T: several groups of rows, each row roughly a mix of its group's hidden directions:
T (133 x 12):
[[ 17  13  40 -29  29 -15  12 -28  42  19  26   7]
 [  1 -18  -5  31  -5   5 -31  37 -22  30 -51   0]
 [  0  49 -15   0 -14  33  17 -42  17   6 -30 -22]
 [-32  33 -27  14  26  18 -29 -29  19  27  -4 -28]
 [  7   0 -19 -32  41  -5  -1 -49   6 -16  31 -29]
 [-22  10   8 -11  14 -51  41  20   3 -41 -13   6]
 [ 18  15  -9 -10  12   7  36  61 -20  29  -3 -23]
 [ 26  14  10  38 -25   9 -11 -14 -17 -14  61  -7]
 [ 14  20   4   5  20  21  22 -30 -16  43  48 -20]
 [ -3  30  30 -31  -1 -31  38   9 -28  12  35  13]
 [-24 -12  17 -22 -51   5 -22  34  22 -29  19  17]
 [  2  -5 -52 -19 -20 -24 -20  48  15 -17   5  20]
 [-21 -20  18 -15 -10  25   7  36  26  23 -20  52]
 [ -4  21  24  15 -26  -5  42 -11 -49  15 -22  25]
 [ 18   0 -13  54  28  -9   1  -5   6 -18  41 -36]
 [-20   7   5  10  29  10 -34  56  -1  41   5 -12]
 [  9 -40  10  19  30  46  -7 -29  36   1   7 -17]
 [-25  43  -5 -24 -28   1 -12   3   9 -31 -50  13]
 [ 25  -1 -31 -18 -28 -28  -3  14  37  49   4 -13]
 [ 19  19 -20   1 -19 -33   7 -30 -14 -61 -11   8]
 [  8 -18  34  -5  10  34 -48  36 -17  22 -23   2]
 [-15  -9 -46 -21 -16   8  37 -11 -15  35  -4 -38]
 [  6  17  -9  27   2  28 -22  -3  48 -15  -8 -51]
 [ 19  21 -27   6 -53 -24 -10 -11   8  43  15  19]
 [-12 -11 -25   9   6  -4 -60  -8   1 -23   9 -49]
 [  5 -36 -23  14 -32 -19  -8 -53  11  35  11   2]
 [ -8   6 -20  -7   7 -38 -44  -2 -35 -45 -18  11]
 [ 26 -49  16  -9  31  23  15 -10  29 -32 -20  12]
 [ -7 -15 -27  10  17 -35 -36  16   9  39  18 -40]
 [  3  19 -36  30  13 -21  12 -28 -50   7 -24 -22]
 [ 26   2 -25 -31 -16 -48  12   4  19  44 -18   8]
 [ 12  12   0 -33  18  -2  38 -37  38  34  20  14]
 [ 40   1 -10 -27 -40 -15  41  12  21  -4  31 -14]
 [-10 -26 -23  -4  32 -54  34 -16   1 -21  23  -2]
 [-30 -13 -35  23 -29   0  13  -6 -21 -42 -40   3]
 [  4  35 -18   6 -22 -50  12 -25 -46   9  11  10]
 [-20 -27 -13 -10  32 -20 -19  29  14  -2   1 -58]
 [ 11  29 -26 -15 -51 -22  27 -19 -16 -13 -30  16]
 [  1  -1 -18 -19  -1   8  22 -61  18   3  42 -26]
 [-36  -6  23 -25  -6  35 -12 -30  46  15 -22   1]
 [ 20  26  14  31 -31  -8  -5   4 -20 -15  59 -15]
 [-19 -18 -34 -34   5  15  -5   9  -2  45 -37 -32]
 [  9  17   4 -14  26   0 -28 -30  52 -22  16  37]
 [  6 -29 -39  17  38  -2 -22  42 -27  16  -6 -16]
 [  0 -28  64 -15   2   7  46  -3   4   3 -11  15]
 [-27  43  33 -19  22 -19 -20  41 -10 -22   1 -11]
 [ 19  -7 -19   4 -17 -16  11 -14 -20 -67 -28  19]
 [ 49 -22 -28  27  28   2  12  25 -18 -34 -11 -10]
 [ -4 -16   7  10 -28 -18 -49  10  10  20  21  52]
 [  4  -5 -31 -17  -8  43  19 -55  14   3  22  19]
 [ -7  27 -11  -1 -49  44   3  45   7  -5   2 -19]
 [-35  -1  -7   3 -40   3 -30  60 -16   6   0   5]
 [-38 -16 -22   4 -26  -7 -36 -26   4 -38 -35 -13]
 [ 11 -33  -4  -1  11  28 -21   6  25 -47 -12  45]
 [  7   1   9  18 -32  32  37  18 -44  25  18  25]
 [ 11 -23  -8  -9 -11  14   4   1  42 -59 -31  18]
 [-20   4 -12 -13 -11  -3  51 -11  12  -7 -47  42]
 [ 21 -15   6  37   6   0 -24  48 -37  33  -5 -11]
 [-17  18 -20 -17  -7  20 -63   7 -14  36 -13  16]
 [ 19 -19  50 -59 -16   8  -5   9   1 -15 -15  -1]
 [  3  -6 -45  -8  20  19   1 -24   2 -42  49   7]
 [ 37 -10  -5  -1 -14 -12   3  17  -4 -58 -15  44]
 [-20 -20  55 -25   2   1   2  -9 -16 -33   3 -42]
 [ -9 -48 -10  32  12   0  40 -21 -30 -13 -30   4]
 [-13  -7  43   8  16 -34   6  29 -14 -52 -15   6]
 [-16   4 -55  43   5   7 -34  21  22  -1  -1  21]
 [-31 -13   8  -5 -24   4 -38   1  -4   6 -56 -35]
 [-12  12 -10   1 -42   6   1  43 -45 -14  13 -35]
 [-18 -17  22   8  35  -7 -50   5   9 -44  -8  25]
 [-10  36   9  46  24  20   0  -7 -24  38  31  -8]
 [-26  -7  24 -28  19  13  10  16  -9  35   9  57]
 [ 23  -4 -33  25 -15  43  -6 -44   6  14  22  26]
 [ 49   0  -6   9 -17  -7 -31  -2 -14 -34  15 -47]
 [  0  -9  -7 -45 -19 -39   3   7 -14 -47 -29  20]
 [ -8   0  15  14 -30   1 -21 -30 -14 -33  35 -50]
 [ 10  -5   2  10  27 -21  -8 -61  35  -8  33 -14]
 [ 34   2   9 -48 -10 -14   2 -28 -46 -29   9  -6]
 [ 10  13 -25  -1 -20 -38 -26  -4  12  59  -7  21]
 [ 21  30  40 -12   1   6   6  46 -25 -24  34   9]
 [-57  -6   8   7   8   8 -39  38 -19  24 -17  -4]
 [ 11   1 -17 -14   2   9 -18  20   0  74  -8 -26]
 [  1 -18 -15 -30  45   6 -42   8   9  22  15 -39]
 [  1  70  24 -15  30 -11  -6  19   5  -4  23   4]
 [-12 -14 -16 -30  29 -45  -1 -23 -13 -51  -2   8]
 [ 26 -11 -22   6  -1 -34  40 -31 -38 -23  25   8]
 [-20  17 -17 -14  12 -67 -41   0   2   3 -11  -6]
 [ -6   6  48 -49   4   5  50 -12   0   7  -2   4]
 [-11   7  12  13   3 -33 -22  55 -23 -39   3 -20]
 [ 20  -3  -9  13 -65 -17  36  11  -8   6 -29  -8]
 [ -8  31   1   4 -47  16   5   1 -28   0 -30  50]
 [ 37  -8  33  -5   1  -7   2  -9 -53  13  42 -14]
 [ 12  20  -9 -28 -23 -34   6  -2   3 -46 -37  33]
 [  5  14 -18  -6 -15 -16   7  64 -16  38  17 -22]
 [-19 -10 -26 -49  34   7 -18  48  -4  -2 -13 -13]
 [ 22  -1 -38  13  -4  27 -13  38 -29  44  21  -6]
 [-31   6 -17   0  28 -25  -1 -25 -10   9  -1 -65]
 [  8  22 -18  12 -62   3  36   5  -7  11 -36   5]
 [-32  -3   5  18 -19   8   9  45  41  11 -36  23]
 [  9  13  -4  19   1  -2 -19  26  42 -13  10 -63]
 [-10  -4  25  30 -48  -2 -20 -20 -21  -1 -11 -48]
 [ -8  12   3  -3   2  -7 -38 -10  13 -54 -38  37]
 [-13 -21  17  21   8   2 -18   3   6 -23 -63  36]
 [ 27 -10  -4  50  14  10 -50   1 -13 -25  21 -18]
 [ 15  17 -14 -35 -17 -41  14 -34  28 -37  -7 -15]
 [  3  74 -11  -3 -12 -11  13  -3 -22 -30 -12  -4]
 [ 19 -42 -17  -2  -9 -12   9  -5  45 -47 -16 -17]
 [  7   5  18 -41   1  25 -20 -19   7  10  51 -38]
 [ 11  -8   0 -17  46  -7 -32  -1   5 -55  30  -6]
 [ -5  28   9 -28 -31 -16  38  -4 -20  47  -1 -25]
 [-24   5  25  38   4 -13  22  10  14 -46 -43   8]
 [ 42   9 -19  -4 -15   9  47 -38  21  20   9 -23]
 [-17 -26  18 -41   1  22  -9   8 -25  16  -6 -56]
 [ -4  13 -47 -17 -19 -30  13 -13 -17 -43 -25  26]
 [ 24  20 -17   5  30 -12  11  40  13   9  10  57]
 [ 30 -14  24  55  22  12  17 -23  -6 -24  25 -18]
 [-32   1  34 -23 -12 -17  29 -30  14 -45 -23  -4]
 [-28  -5 -28 -11 -31  21   3  36 -42 -26 -18 -21]
 [-19  30 -49 -10  16 -10  21  20  45  -7  22 -13]
 [ 32  31   1  -3  18  21   9 -31 -13   1  47 -39]
 [-26  -9  49  16  19  -5  54 -21  -1   2 -20  12]
 [-29  25  13 -14 -40 -13   6  33 -37 -33  18  11]
 [-28  28 -24  29  15  32 -42 -21  19  -2 -29  -3]
 [ 31   7  21 -46   0   6  10 -26 -49 -14  22  14]
 [-21  41 -12  28  25  -6  48 -38  -8  -4   7 -12]
 [  0  26   7   0 -46   9  21 -45 -16 -32   2  33]
 [-17 -38  20   6  26 -18 -17  28 -22  -5 -46 -29]
 [  2  44 -48  12 -31  -1   6 -27 -28  24  -5 -13]
 [-16  -7  13  16 -34  -2 -37  12 -19  17 -38 -46]
 [-19  55 -26  -2 -46   3  -2  22 -15  14 -20 -14]
 [ 18  36 -30  15 -21  -8   1  44 -15  -9  30 -36]
 [  4  -5 -21 -29 -18  22  13   3  37 -41 -32  36]
 [ -5  -7   2 -44   1  13  25 -46  14  31  17 -36]
 [-35 -25   0  -1   7  -3 -45  13   9 -53 -24  -7]]

which group is each row in? (one row of each group first):
[ -8  33 -15  17 -30 -22  -3 -46  39 -29   6  11]  S
[  4  21 -56 -25 -15 -35 -24  -6 -26 -28  -1  -4]  V
[-59  -1  -1 -10  -5 -13 -11   1 -36 -16 -47  -3]  Z

[ -8 -18   5  53 -39   5 -17 -29 -23 -19 -20 -20]  S
[  3   2 -19  32 -61  33 -16   3   5  -5  33  -9]  Z
[-15  33   2   9 -22 -47  10  25  20   9 -47  14]  S
[-10 -34  -9  -8 -10 -32 -42  12  18 -51 -16  11]  Z
[ -1   3  30   8  -6 -12   1  25  15  41  15 -61]  V
[-12 -20   7  20  18 -29 -40  27 -20 -24  -9 -46]  S
[ 43 -24 -21 -20  30 -23  25  20  15  26 -32  -6]  Z
[-29   8  -4 -34 -19  13  -4  20  -2  21 -31  57]  V
[ -1  15  41 -57   5   3   5 -21  30  25  14 -19]  S
[ 28  -6  14  40  24  45   2 -26  25 -18  21 -19]  V
[-30   6   4 -10  -6  -5  -8  12   3 -74 -22  21]  S
